Each path below is one point turned by a fixed rotation once a step. After each direction that follows a path, write how fast that rotation turns it, in degrees per step (0 if it stays still).
Each turn is a multiple of 5 degrees from 10 to 175, or 0.
Each row of a path follows its step; steps can be skipped.
path 1
step 1: 5, 9, 3, 4, -5, -11, 1, 0, -8, 1, 1, -9, -10, -6, 19, 7, 7, 3, -10, 3, 5, -5, -6, -8, -11, 7, -1, -8, 0, 14, 2, 8, 12, -10, -12, 9, 2, -6, 10, -4, -2, -1, 10, -11, -5, 7, 0, 1, -7, -15
step 4: -12, 9, -1, -6, -4, -1, 7, -2, -1, -5, -9, 1, 3, 9, -3, 10, 9, 13, -5, 5, -9, 13, -6, -10, 2, 4, 4, -4, 5, -4, -3, 0, 9, 10, -20, 6, 1, -5, -18, -14, 0, -1, -3, 10, -11, -10, -2, -1, -5, -1
step 14: -9, -18, -5, 0, 7, -5, 2, 3, 6, 8, -5, 7, 5, 5, -3, -2, 8, -5, -7, -16, -6, -4, 1, -1, -1, -7, -4, -7, -10, 2, -28, -11, 5, -4, -3, -5, -8, -8, 12, 10, -4, 0, -5, 8, -5, -4, 0, -5, 1, 5
step 18: 16, -9, -5, 18, 3, 1, -5, 3, -3, 4, 5, 8, 9, 6, -1, -9, -3, -3, 4, 9, -13, -4, 9, -10, 5, -2, -6, 3, 10, -6, -10, 11, -12, 5, 17, 6, 7, -1, 5, 0, -6, -9, 12, 5, 7, 1, -2, 5, -9, 1
step 21: 10, -2, 4, 2, 2, 6, 4, -14, -6, -5, 8, 8, -2, -8, 6, -5, -4, 1, -3, 12, 6, 8, 10, 10, 6, -9, 0, 2, -9, -2, -13, -14, -4, -5, 13, -16, -12, 3, -11, -3, -18, 2, -9, 0, 2, -2, 1, 6, 3, -4
step 31: 5, -3, 3, -7, -10, 13, 4, -5, 13, -6, 1, 8, -5, 6, 2, 23, -1, 6, -2, 5, -8, -2, -5, -11, 5, 3, 1, 11, -3, 3, 19, 5, 9, -2, -7, 5, -13, 9, 1, -1, -5, 7, -3, 12, 1, -5, -11, 7, 7, 1
step 33: 8, 0, -3, -2, 12, 5, 5, -16, -2, -8, -4, -10, 1, 2, 5, -5, 16, 5, -3, 12, 0, -15, -9, 14, 2, 7, 14, -6, 0, 6, -2, 7, 13, -6, 3, -5, 20, -2, -1, -10, -4, -3, 8, 6, -5, -1, -2, 6, 4, 1
Directions:
-1, 2, 2, 6, 1, 1, -3, 0, 0, 1, 2, 4, -1, 1, -1, -1, -3, 4, -4, -1, 0, -4, -3, 0, -2, 2, -4, 0, -1, -4, 1, 2, -3, -4, -3, 0, 2, 0, 4, -1, -2, -1, 3, 0, 1, -2, 6, -3, 1, 1
65
-1, -5, -1, 0, 7, 5, 0, -1, 2, -1, -2, 0, -1, 0, -4, 1, 4, 3, 3, -2, 3, 0, -4, 2, -3, 3, 6, 0, 0, -2, -2, -1, 2, 3, 0, 2, -1, 3, 3, -1, 1, 1, -2, 3, 1, -3, 1, -2, 2, 2
40
2, 1, -1, -3, 3, 2, -2, 1, -1, -6, 5, 7, 1, 2, 2, -1, 1, 1, 1, 1, -2, -1, 0, 1, 1, -1, -2, 5, -2, 1, 1, 2, 1, 2, 5, 0, 1, 2, 0, 4, -4, 4, 0, 0, 2, 3, 0, -1, -2, 3
115
1, 1, -1, -2, -2, 3, -1, -3, -4, 1, -3, 1, 1, 3, -1, -3, 2, -1, 2, 3, -3, 0, -1, -2, 5, 0, 3, 2, -1, -1, 4, 1, -2, 2, -5, 1, 4, -2, 0, 1, 2, 3, 4, 1, 0, -4, -3, 0, 6, 0
160
path 2
step 6: -3, -2, -10, -6, -13, 8, -4, -2, -8, 3, -4, -3, -4, -10, -8, 5, 1, -6, 6, -18, 2, 15, 13, -3, 8, -4, -6, 6, -1, -5, -4, -5, -5, 7, 11, -3, -10, -7, 14, -20, 10, -1, 7, 3, -8, -9, -9, -22, -1, 1
step 7: 3, 10, -11, 0, 0, 0, 1, -16, -3, 9, -4, -3, 9, 5, 0, -13, 10, -5, -4, -14, -3, -16, -4, 4, 11, -3, 11, 14, 4, 10, 0, 10, -2, -5, 0, -8, -1, 13, -9, 19, 10, -3, 2, -17, 3, 5, 2, 13, 11, 6
step 10: -13, 13, 10, 8, 3, 2, 8, -1, 11, 3, 16, 10, -5, 9, 0, 0, 12, -5, -10, 6, -1, -8, -3, 1, -9, 8, -9, -1, 13, 2, -4, 4, -14, -11, -15, -13, 8, -9, -7, 4, 6, 0, -14, -4, -12, 2, 0, 0, 7, -16
step 20: 9, -12, 11, 25, 1, 8, 12, -11, -10, -6, -4, 1, -2, 9, -3, -7, 9, 8, 12, 4, -5, -12, -8, -9, -9, -8, -6, 0, -1, 12, 9, -7, 4, -4, -8, 7, 3, -5, -12, -5, -4, 6, 2, -12, 1, 0, 10, -2, 15, -5
step 22: 16, 8, -17, -4, -4, 2, -3, -2, -5, 9, 15, -7, 9, -10, -10, 2, 5, 2, 2, -3, -10, -2, 4, 6, -12, -10, -10, 13, 6, 9, -6, -5, -4, -3, -2, -7, 1, 12, -2, -6, 18, 8, -12, 10, -5, -4, 14, 0, -8, -11
step 23: 6, 1, -2, -1, -1, 16, 6, -7, 5, 0, -3, 0, 1, 10, 1, -1, 2, -21, 5, 0, 0, -6, 2, -18, 7, 28, -3, -14, -11, 14, 7, 9, -12, 1, 1, -2, 3, 2, 4, 1, -3, 1, 8, 2, -1, -11, -8, 10, 14, 3
step 29: -5, 23, 1, -1, 1, -11, 2, 17, 11, -9, 7, 3, -11, 7, 1, -2, -11, 2, -8, 14, 6, 17, -16, 3, 5, 0, -2, 7, 5, -4, -1, -14, -13, -1, 3, 3, 3, 7, 12, 8, 2, 6, 10, -6, 10, -3, -3, 2, -8, 2
Directions:
-1, -3, 3, -4, 1, -1, 0, -3, 2, -2, -3, 1, 1, -2, 2, -3, -3, 1, -5, 1, 0, -2, 1, 0, 3, 0, 1, -5, -1, 2, -5, 1, 2, 0, 5, -2, 2, 1, -1, 1, 2, -3, -2, -1, -2, -5, 3, 3, 3, 3
155
-1, -2, -1, -3, 0, 3, 2, 2, 0, -4, 0, -5, 5, -1, 1, 0, -2, 3, 4, 2, -2, 1, -4, 0, -1, 4, 1, -1, 0, 1, 3, 4, -3, 3, -2, 2, -3, 1, -3, -1, 0, -6, 1, -3, -3, 1, 3, 2, -1, 0
95
2, 2, -3, -2, 3, -2, 2, 0, -2, -1, 4, 6, 0, -1, 2, -1, -2, -2, -1, 3, 0, 2, 0, -2, -3, 2, -6, -5, 2, 1, 2, 3, -2, -1, -1, 0, -1, 4, 0, 5, -3, 2, -2, 2, -3, -4, -3, 0, -5, 0
55
3, 2, 2, 0, -1, -2, -1, -2, 4, -3, 0, 1, 8, -1, -1, -1, 0, 2, 1, -2, -1, 1, -1, -2, 1, -2, -2, 3, 4, -2, 0, -3, 3, 2, 1, 0, 0, 4, 3, -1, 0, -5, -2, 2, 4, -3, -1, -5, -1, 2
140
-3, -2, 5, 0, 2, 1, 1, 2, 0, 0, -2, 0, -3, 3, -4, 1, 1, 0, 5, -1, 4, -2, -1, -3, 0, 0, -4, 0, -6, -1, 2, -4, -3, 3, 3, -1, -2, 3, 1, 2, 0, 0, -1, 0, 3, -4, 5, 2, -3, 2
120
6, -1, 5, 2, -2, -1, 0, 1, -4, -1, 0, -1, 1, -2, -1, -3, -3, 0, 1, -3, 0, 0, 1, -3, 1, -2, 4, -1, -2, 0, 3, 0, -1, -5, -1, -3, -2, 2, 2, 3, -6, -1, 0, 1, 0, 3, -1, 4, 4, -1
90
